-488   124  -675   309    19  -518   510 gives -675

-288     9  -277   173  -603   -31
-231  -212  -155   401  -230   -62
  79   380  -314  -540   487   811
gives 380

 458   140   616  -169  -863   323
 242   348  -507  -372   850   157
gives 348

 316   387   190    -1   285  -121  -405
 197   150  -259  -261  -107   719  -346
-358  -354  -556  -300  -509   593   203
gives -556

 762   761   698  -467
 289   477   605   162
  96   304   834   815
gives 162

 598   468  -842  -272  -196  -178   -70 gives -842
---
5392	2529	3150	2631	7685	8038	4555 ans = 5392
11	27	12	35	97 ans = 11
3	1	8	3	8 ans = 3
3	3	7	0	0 ans = 3
-22	26	21	-20	-26 ans = -22
-35	0	45	-40	-33	-17 ans = -35
161	143	914	586 ans = 161
---
-177  254  -762  -82  160  502 result: 160

712  -236  -385  -255 result: -255

345  -139  564  -51  -506  -25
279  -23  510  743  351  184
3  -101  -134  -845  -528  -275
result: 510

256  93  660  307  -371  272 result: 272

-724  -608  509  -784 result: -724

431  -124  475  -752
-156  -242  131  273
127  322  -221  -101
result: 322

456  -318  -640  91  -116  -14 result: -14
---
[8, 2, 8, 2, 0, 7] ==> 7
[86, 45, 13, 57, 62, 70, 60] ==> 60
[1, 86, 5, 91, 20] ==> 20
[-38, 31, -49, -43] ==> -43
[676, 503, -193, 529, 120, -998] ==> -998
[49, 58, 23, 97, 30] ==> 30
---
-0.09,-0.14,-0.07,0.17,-0.07 --> -0.09

-0.23,0.32,1.35,-0.17,-0.55,0.06,-1.15 --> -0.55

14.50,12.27,-13.77,13.56,-2.11,-13.35,-12.28 --> -13.35

-1.444,-0.552,-0.094,0.486,0.778,0.562,2.030
0.211,0.831,0.767,0.384,0.906,0.129,-0.629
--> -0.629

-113.25,97.77,-65.26,-22.23,-23.89,-32.87,122.82 --> -65.26

-82.21,68.06,151.51,-91.73 --> -82.21
---
array([[ -84,  -88,  207, -153, -130, -255, -204],
       [-271, -266,  452, -392, -313, -708, -554],
       [-362, -333,  -76,  140,  156, -323, -350]]) ==> -255

array([[ -62, -237, -525,  388,  479],
       [ 636, -316,  -11, -484, -410],
       [ 360, -314, -706,  473,  418]]) ==> -62

array([[-516,  431, -128, -411,  218],
       [ 537, -292, -161, -344, -307],
       [-677,  373,   52, -159,  159]]) ==> -159

array([[-122,   93,   26,   35,  312,  152,   91],
       [-370,  669,  195, -124, -491,  236,   21],
       [  84,  214, -178,  -26,  112, -180,   46]]) ==> 46

array([ 476,  460, -317, -672, -865]) ==> -317

array([-127,  125, -100, -217,   25, -711,  -21]) ==> -100

array([[-160, -695,  -93,  225, -641],
       [-679, -850, -151,   89, -759],
       [-141, -359, -283,  370, -574]]) ==> -283

array([-217, -274, -290,  -92,  240,  835, -578]) ==> -217

array([ 399, -680, -152,  141, -173]) ==> -152
---
469	-454	-763	-799	813	-636 out -454
-487	255	637	-325	129	-70 out 255
-258	-465	-371	870	420	-284 out -465
-52	-432	760	-259	-272	-493 out -432
-688	-690	-450	-853	-476	-141 out -690
658	885	-456	-418	-752	256 out 885
---
-333  406  624  88  -2 --> 624, -333

-267  244  -180  209  -162
33  290  80  12  200
-381  -570  59  851  -872
--> 851, -872

-477  -453  52  -687  -537 --> 52, -687

598  382  -215  -812  140
784  577  -348  -438  183
--> 784, -812

-22  106  623  679  -812  377  210 --> 679, -812

536  623  453  256  100
87  -127  -239  -195  -57
--> 623, -239

345  400  -862  391
332  -188  639  -115
-353  322  -888  136
--> 639, -888
---
481  -228  -501  -756  -627  -340
699  78  -131  -337  -278  -292
548  -63  -44  -76  -119  -72
--> 548

-475  78  220  -119  110  -179
-163  740  266  473  205  -304
-252  -259  220  -119  110  -179
--> -252

-163  -493  -546  -547  -339  -213
-645  -628  383  -156  162  -184
187  -66  162  -30  53  109
--> 187

325  -154  -450  836  212  -159  473
-71  -225  -9  449  111  -216  128
-52  -425  -74  -426  804  -232  48
--> -52

-368  -889  478  -528  155
-111  -251  139  -154  35
324  844  -445  488  -174
--> 324

-283  -570  44  697  -280  -143  75
-175  223  301  482  -267  -14  -3
186  321  -337  541  -97  -87  -115
--> 186

-7  60  116  -1  -12  101  68
-22  -159  -225  -41  -192  -69  160
85  -142  238  309  630  -33  -433
--> 85
---
-170	62	426	728	259 Out: 728

889	-152	-286	-385 Out: -385

-732	55	-191	23 Out: 23

-405	-632	265	868	-27	-855
685	-732	355	-448	515	-781
Out: 868

-158	-26	-853	149
-244	220	-124	131
-165	790	-570	859
Out: 149

-526	-771	-424	-443 Out: -443

245	570	-60	780	463
-244	-28	280	340	157
Out: 780

360	-552	-692	187	203	-200	186
-527	512	-475	-313	-94	-198	-82
Out: 187

-66	-383	-692	11
757	-313	-206	294
Out: 11
---
Input:
-580  -352  -116   -90  -440  -255   551
 594   842  -147   -37   616   -78   503
Output: -440

Input:
 262    28  -537  -497
 807  -236   333  -600
 774   190   304  -329
Output: -236

Input:
 849   234  -312  -384   148  -103  -128
-249   496  -145  -528   175    63   531
 431   452   462  -218  -198    57   266
Output: 175

Input:
-426  -821   160     0   138    71
 133  -361    98  -400   -38  -570
Output: 0

Input:
 803    20   279  -104
 -53    79    64  -131
-117   149    -1    47
Output: 79

Input:
 177  -420   139  -619   162
 888   322  -212  -219   -87
 333  -355   266    70  -221
Output: -212
---
  23   -87   226    89   773   -50  -177 -> -87

-759    51   268   324
-412   238   689  -360
-> -412

 94  810   57  389 -> 94

 365  -628  -254   274   148   160  -565
 565  -524  -483   308   216   298  -286
 529  -491  -513   330   182   314  -243
-> -565

 733  -354  -603   749 -> -354

-813  -438   -50  -165 -> -438

 671  -827   824   609    39 -> 39

 619  -776   534  -113   146  -345 -> -345

 161  -211   499  -264
 -58   -39    52   -53
 -80  -401   804  -558
-> -401
